Each row of D is roughly a mix of the hidden directions of one of several groups; some rows fit no group.
D, 115 rows:
[[-25.2 -23.7  -4.7  -0.6 -31.4 -12.4  14.1  -3.2   2.1   6.1 -28.8]
 [ 14.2 -12.5   5.3  -1.4  19.9  15.6  28.3 -27.4  22.8 -11.8  14.3]
 [-28.0  11.0 -35.4   1.2   9.7 -17.7 -14.3  -4.9   4.4  22.4  11.1]
 [ 24.4  -2.9  10.2   5.1 -10.4  -9.8  26.2 -15.5   3.9 -39.4   2.4]
 [-15.7   1.3  -3.9 -34.7  11.5  -3.7 -26.7 -24.9  19.6  -7.5   7.3]
 [ -8.6 -25.6  15.2  16.8 -16.5  -9.7 -10.5  15.0 -13.4  20.8 -29.7]
 [ 34.6 -20.4 -19.2   5.4  -1.8  12.4 -18.4  12.3  -8.8 -25.1   8.3]
 [ -4.0  -9.5  18.2 -21.8  -7.0 -32.1 -24.4  13.7  23.5   8.7  -5.7]
 [ -4.1   7.4   9.7  18.7  36.6   7.7  -1.9   4.9  31.2 -19.3  12.2]
 [ -5.5  26.1   1.3 -19.0  18.8  24.6   7.9  30.0 -14.8  -7.7  12.8]
 [ 36.9  31.0  -5.3  -5.1  -4.5 -23.8  11.7 -16.9  -5.4   1.7   3.9]
 [ 22.3  11.1  -8.0 -31.5  26.6  -5.6 -24.5  -2.8 -14.6   0.5 -14.3]
 [-14.7 -22.8 -14.5  33.2 -25.6 -13.0  -3.6 -12.6   3.6  19.4  -1.0]
 [-29.5 -10.9 -20.5  12.3  37.0   0.0  -9.3  13.0  -0.8  14.9  -4.9]
 [-16.5   4.2  -7.3   2.7   4.1   2.9 -35.3 -18.9 -37.6   4.4   4.7]
 [ -7.4   2.8  -4.5  24.5  -3.0   4.6  -6.9  17.4 -42.4 -23.0   6.5]
 [ 19.3  27.8  -5.3 -22.3 -26.9  -6.0  21.5   4.8  14.5  -7.5  15.9]
 [ 37.6   8.2  17.3  -5.2  -2.4   9.4 -22.2  18.7   8.8 -23.8  -7.5]
 [ 18.4   8.3 -18.9  29.3 -14.5   7.5   4.7  10.1 -27.2 -25.1   7.6]
 [  2.4  37.5   7.5   5.8  31.1   3.4  -7.3 -15.4  13.9  18.1  11.9]
 [-20.8  29.8 -13.4 -12.4  11.3 -17.7 -28.1  10.3  -1.9  20.9   3.2]
 [-19.6 -17.1  -8.0 -22.7 -25.4   3.0 -23.7  13.8 -10.3 -22.0 -13.4]
 [ -5.9  -1.1 -25.7 -27.2  -3.9  -6.2 -10.9 -36.3   3.6 -16.8  14.5]
 [  7.3 -22.7  32.7  -5.4  -1.3  -9.8  31.3  11.7 -11.7  -6.9 -19.3]
 [ 39.5  13.9 -15.4  12.8  -9.2 -11.6  24.0   1.2  -5.5 -18.1  11.4]
 [ -7.5   6.0 -17.3   1.4  -1.0  14.2 -33.7  -1.4  -0.3  36.8 -18.6]
 [  1.4  -2.8  17.9  13.7 -14.6   0.2  32.0   0.1  34.5  10.0  19.8]
 [ 15.8  26.5  14.5 -10.3  29.8   1.7 -11.6 -29.2 -11.8   3.9  11.8]
 [ 13.7 -10.2 -17.0  -8.2  21.4   3.8  39.6 -27.3  -1.5  -0.4  -1.0]
 [ 19.0 -19.0  12.8  39.8  16.0   5.1  19.2 -10.1  -9.0   7.8  -8.6]
 [  3.5 -16.6  12.2 -21.3   8.0  -2.7  11.1  36.1  25.7 -19.3  -4.1]
 [  4.9  20.1   5.8  20.2   2.6  32.8  19.9  -8.4  27.0  -9.8  13.8]
 [-15.8   0.0  37.0 -20.6   3.6 -13.9  30.7   8.6   6.9   6.8   8.8]
 [-18.7 -22.1 -11.9  -1.6  -7.9 -15.8 -28.1 -11.4  26.0  16.7 -16.4]
 [  7.6 -31.7  -9.4   5.7 -32.3  -5.0  -8.7  16.4   0.2 -27.1 -10.5]
 [ 29.2  11.9  -4.8  19.9  26.7  12.7   0.5  -4.1 -19.2   6.5  26.9]
 [  5.9  -9.4 -19.7   7.4  21.9   7.9  -3.4   5.1  44.0 -16.6  -9.0]
 [-42.9   6.3   2.0  10.4  20.0   1.6   0.3 -24.5  13.5 -13.1  -9.7]
 [ -2.1   3.2  23.8  25.7 -36.2   6.9 -15.5  -6.2 -17.7 -13.8  -7.4]
 [ -8.5  20.5  13.0  25.2  19.1  -8.5   3.3 -22.3 -19.3  23.2  16.9]
 [-26.9  -6.3   9.9  26.5  15.2   8.8 -25.5  20.4 -14.3 -14.6   9.0]
 [-12.1 -13.6  26.7 -17.7  26.3  -6.4   2.0  15.0  32.6   7.2   2.8]
 [ 36.1 -21.8  -6.4   5.3  13.1   9.6  14.7 -14.4 -22.2   8.6 -18.3]
 [-13.7  12.4   6.2  -5.9  40.4  -0.4 -25.7 -16.4  20.6  -4.0  -4.5]
 [  8.0  -8.9   4.6 -25.2   0.7   3.2 -31.4  -6.5   1.5  39.7  -3.9]
 [ -6.7 -21.4  -2.2 -31.9 -11.7   7.9  -6.7  28.4 -11.9  -1.1 -26.8]
 [-13.9  -5.2  30.2 -14.1  26.2   8.0   0.2  10.5  33.5   8.8   7.2]
 [  5.6   5.1  32.1  16.5  -0.5  18.9   6.7 -21.0 -10.0  32.2   9.8]
 [ -7.3  21.4   6.8   8.7  -4.1  -8.1 -23.6   0.1  41.2   9.8 -19.3]
 [  4.9  -1.3 -11.7  15.8 -19.8  -3.2  34.5  35.2  12.5   5.2  -2.6]
 [  4.9  17.4 -14.3  12.5  18.7   8.4  -2.1  -1.3 -47.5   2.8   7.5]
 [ -6.3 -12.6 -22.6   1.0 -15.2 -11.3   8.4  -2.8  37.8 -18.4 -22.8]
 [-13.4  -7.4 -25.9   0.7 -34.1 -10.9  17.2  15.8  25.4   4.2   6.0]
 [ 16.7  19.4  26.0  -1.0   6.2 -12.7  26.1  13.1  18.9 -17.4  19.9]
 [ -6.5   7.8 -22.4  17.1  -8.9  -5.3 -30.6   6.4  13.5 -18.9  30.2]
 [-17.6   5.0  -1.4   7.1  11.2 -11.5   8.4   8.9  -0.7 -20.5  47.1]
 [  0.8   3.6 -31.4  -0.8 -11.2 -18.2 -28.8 -23.4  -6.3  -3.8 -23.5]
 [-28.3 -19.0  -7.5   2.4 -29.1 -13.2   8.3 -22.2   2.0  21.9 -11.9]
 [-17.0 -12.2 -28.2  -2.0  -3.6  -7.4 -32.4 -16.6   5.1   1.6 -28.0]
 [ 11.4  -8.2 -14.5  -8.1  44.3 -29.3   7.0  -9.3  -2.0   1.6  -1.5]
 [  9.3  26.6  -6.7 -14.2 -34.4   5.7  20.7  19.0  -3.9  -6.4  18.3]
 [-24.5  22.9   4.9  -8.4   8.6  -0.2 -10.3  17.8   5.8  -8.9  40.1]
 [-24.9  23.8  -9.2 -26.1  23.6   2.3 -16.3  23.5   5.7   5.5   6.4]
 [-11.1  -5.2   5.1 -25.0  26.8 -17.4 -33.4  -8.3   0.2  17.1 -11.7]
 [ 20.2  34.6  -4.1  -4.3  22.4   4.0  12.1  -5.6  -1.0 -33.1  -2.2]
 [  5.5 -16.0   7.8  37.3  14.8 -24.9  22.6 -17.2   3.4   5.2  -3.8]
 [-25.6   8.0  -1.7   6.3 -19.8 -18.1  -8.2   6.7  38.3 -18.3   6.0]
 [ 18.3 -14.1 -13.3 -12.6  -8.1  16.9  16.8 -17.7 -39.9  -1.4  -4.8]
 [  0.6  11.7 -44.7  -2.4  -8.4  -7.3   6.9   3.3 -31.6  -8.6   6.4]
 [-19.1  21.7 -20.1 -33.9  15.7  -3.6 -25.0  -4.0  -5.2  -4.3   9.8]
 [ 15.5 -19.2  -7.3  34.7   1.1 -12.9   8.6 -26.2  -4.8  12.8 -21.4]
 [ 10.5  30.5  23.2   2.3 -25.5  11.8  14.2   3.8   1.7  14.1  25.4]
 [-13.6 -39.9 -13.3  23.3 -18.9 -17.5  -2.9  14.2   1.9  -4.5  -6.7]
 [-14.5   4.9  -5.5  23.3   3.3 -11.6  -6.2   0.8 -13.8 -12.7  45.7]
 [-29.1  -8.7   5.6   6.7 -35.4 -17.9 -11.9  16.5  16.1 -10.8  -8.7]
 [-25.7  19.4  20.6  13.8 -29.2 -21.5   2.1 -11.7   2.8 -15.3   8.8]
 [-33.7 -17.6   2.6  21.0 -19.4 -23.0  10.3   2.6 -14.6  -5.0  17.0]
 [ -7.2  20.0  22.4 -29.9  -9.5  14.8  -0.8  -1.3 -14.1  22.2 -24.1]
 [ 17.7  -7.1  16.5 -16.0 -19.7  18.2  -3.4  -7.7 -26.4 -32.3  -3.7]
 [ 18.0   6.6  28.4 -12.6 -21.1  -7.2  -6.5  26.7 -21.4   9.3  17.4]
 [ 27.3  10.3   6.6  12.3  29.4  25.7   9.9   4.6   8.0   3.9  25.8]
 [ -9.1  13.7  -6.6  10.6  -3.5  -6.4 -22.0 -37.3 -14.8  21.3  20.2]
 [ -8.2 -17.0  14.3  30.0  -0.1 -16.5  10.1   0.5 -34.9   0.3  19.6]
 [-26.8 -20.9  -5.3  10.7   3.6  18.7   0.7   1.1  40.8  -0.8 -10.7]
 [ 25.6  -4.6   8.7   6.0  -5.6   1.1  28.7  33.9   9.5 -16.5  16.7]
 [-26.1  26.3 -25.0  29.7  -9.9  -7.2 -17.0  -5.2  -4.2   3.1   7.9]
 [  8.1  -5.2 -25.5  24.8 -17.8  20.9 -27.8   6.0 -22.6  -1.9  -1.6]
 [  9.0 -11.7   7.2   0.1 -10.5   0.5  32.3  26.8  34.3  -5.9  -9.1]
 [-17.7  -6.8  -4.7  -5.5 -33.2  -8.4 -11.1   9.0  30.9  -8.5 -24.9]
 [ -2.0 -15.8 -15.9 -13.8  19.9 -29.4  22.4 -19.2 -18.3  14.3  -8.6]
 [ -1.3 -17.0  24.9   1.9  10.9  -7.9   7.8  18.4  11.8  24.1 -34.9]
 [-16.0   4.3 -15.3  -9.4 -10.3  23.1  -9.6  10.3 -40.3 -15.7  11.5]
 [-15.6  32.9 -13.0 -16.1 -12.5  -0.7 -19.0 -11.4 -10.4  12.4  27.8]
 [ -3.8 -11.9 -11.4  30.0   1.3  35.2  15.0  -6.5  24.0   7.4  10.6]
 [ 31.3  28.0   3.0  -8.5 -31.2  -3.8  19.0  -1.6  -7.0  -6.2  12.4]
 [-11.2  -9.8 -13.8  19.6  26.2  -8.1 -17.1 -35.5 -10.6  14.7   2.4]
 [ 11.3  -4.7 -21.2  10.0 -17.9   2.5  -6.6  -9.5 -18.7 -32.9  29.0]
 [-17.2 -24.6  -4.9  24.1  19.1  23.7   3.1  16.9 -25.8  -2.4  -6.5]
 [-11.6  19.1  12.6  28.1  18.7 -16.2  -1.7 -19.3  11.5  29.2  -4.2]
 [-23.5  -9.3   0.9 -17.4  -6.8   8.0 -14.4 -13.1  37.1  13.0 -21.5]
 [  9.8  24.5  -3.1 -13.0  19.8  22.2 -16.1  -9.2  29.2 -17.6 -12.9]
 [ 37.7  21.0  -3.5 -21.4   3.3  -9.6  12.8  -8.0 -27.1   4.2   4.0]
 [ -4.8  -4.9 -16.8  35.0 -13.8 -17.2 -23.7  -7.0  26.9  -0.3  -7.9]
 [ -8.0  11.6  14.1  14.3 -11.7  13.6  34.0  15.6   4.0 -32.3   7.4]
 [  7.5   7.0 -23.0  24.9  27.7  -2.9  15.3 -24.2 -14.0  13.4  14.3]
 [ 22.1  -8.6  -3.2   4.7  25.7  12.5   2.0 -10.5 -17.4  34.0 -21.3]
 [  4.9  -3.2   0.1  31.5 -43.3  -7.7  10.4   3.6  -6.8  17.1   3.2]
 [-25.1 -25.3 -10.1  -6.6  15.3 -10.0 -12.3  21.7  23.9   0.1 -22.3]
 [ 22.0   4.2  -5.8 -18.8  37.9  20.5  15.4  -6.6 -11.0  17.0   2.0]
 [-10.9  -8.2   6.7  15.9 -15.1  11.5   1.6  39.3  -0.5 -32.3  -0.8]
 [  7.4   3.5 -21.4   8.5 -16.2  10.6 -16.5 -23.4 -35.1  20.2  -1.8]
 [ -7.2 -12.2  -1.7  31.0   5.1 -26.6 -18.9   0.3   0.2  26.5 -21.9]
 [  0.4  -7.3 -18.3 -20.3   2.3  22.6  31.2   5.9   9.0 -27.3  16.9]
 [ -0.6  11.9  18.8 -33.5   7.3  25.8 -13.7   3.0 -15.8 -24.8   6.6]
 [-31.0  -3.8   2.3  21.5  -6.8 -10.7 -23.3  16.1 -18.8  14.8  21.3]]
Here is one row from each group, named. Which group is each of the other rows in?
[-26.2  13.2  13.3  23.1  22.9 -18.7   6.9  -6.0   1.3  20.6  21.9]
(27)
[-17.8  -5.0  20.0 -10.2 -14.9   4.4  -4.9  38.7  26.4   4.2 -10.5]
(98)
[-28.8  -8.4  22.9  -1.2 -10.3  16.4  23.6   0.6  32.4   5.6   0.1]
(31)

[ 33.8 -11.7  10.9  24.5 -18.0  -6.8 -14.4   0.8  -6.0 -27.9  -6.7]
(27)
[  7.3  -3.8  -8.3  28.8 -11.3  17.9   0.9 -16.3 -22.6  27.6  21.9]
(31)
[-16.3 -25.3 -13.3  11.7 -17.1 -22.2 -28.0 -20.8   1.7   7.1 -12.7]
(98)
[ -9.2  11.6  29.4   3.8  18.9 -17.6  34.7 -11.7  13.3  10.6  -6.8]
(27)
[-13.9   3.6  17.2  -7.2  11.5 -13.6 -13.3 -31.8  10.3  34.8   8.1]
(31)
[ -0.2   0.2   1.5 -23.0 -14.8  -1.0 -27.6 -38.8 -10.1 -15.1   9.4]
(98)
[  6.8  12.5  -3.3   5.9 -21.9   7.5   1.2 -34.1 -38.5   0.2   1.6]
(27)
[-26.8   1.4  -4.9  26.8 -23.9  -1.8  -4.2  15.2   3.6  32.1  10.2]
(98)
[ 19.1   7.9  17.6  26.8  23.6   6.5   2.6 -26.4 -21.1  14.1   5.6]
(98)
[  3.4  -8.0 -17.4   2.4  18.2   6.1   3.1   7.1 -21.9 -13.5  44.3]
(27)
[ 18.2 -18.3  13.2  25.6  23.2 -17.5   0.9  17.5  26.6  -1.5  -8.6]
(27)
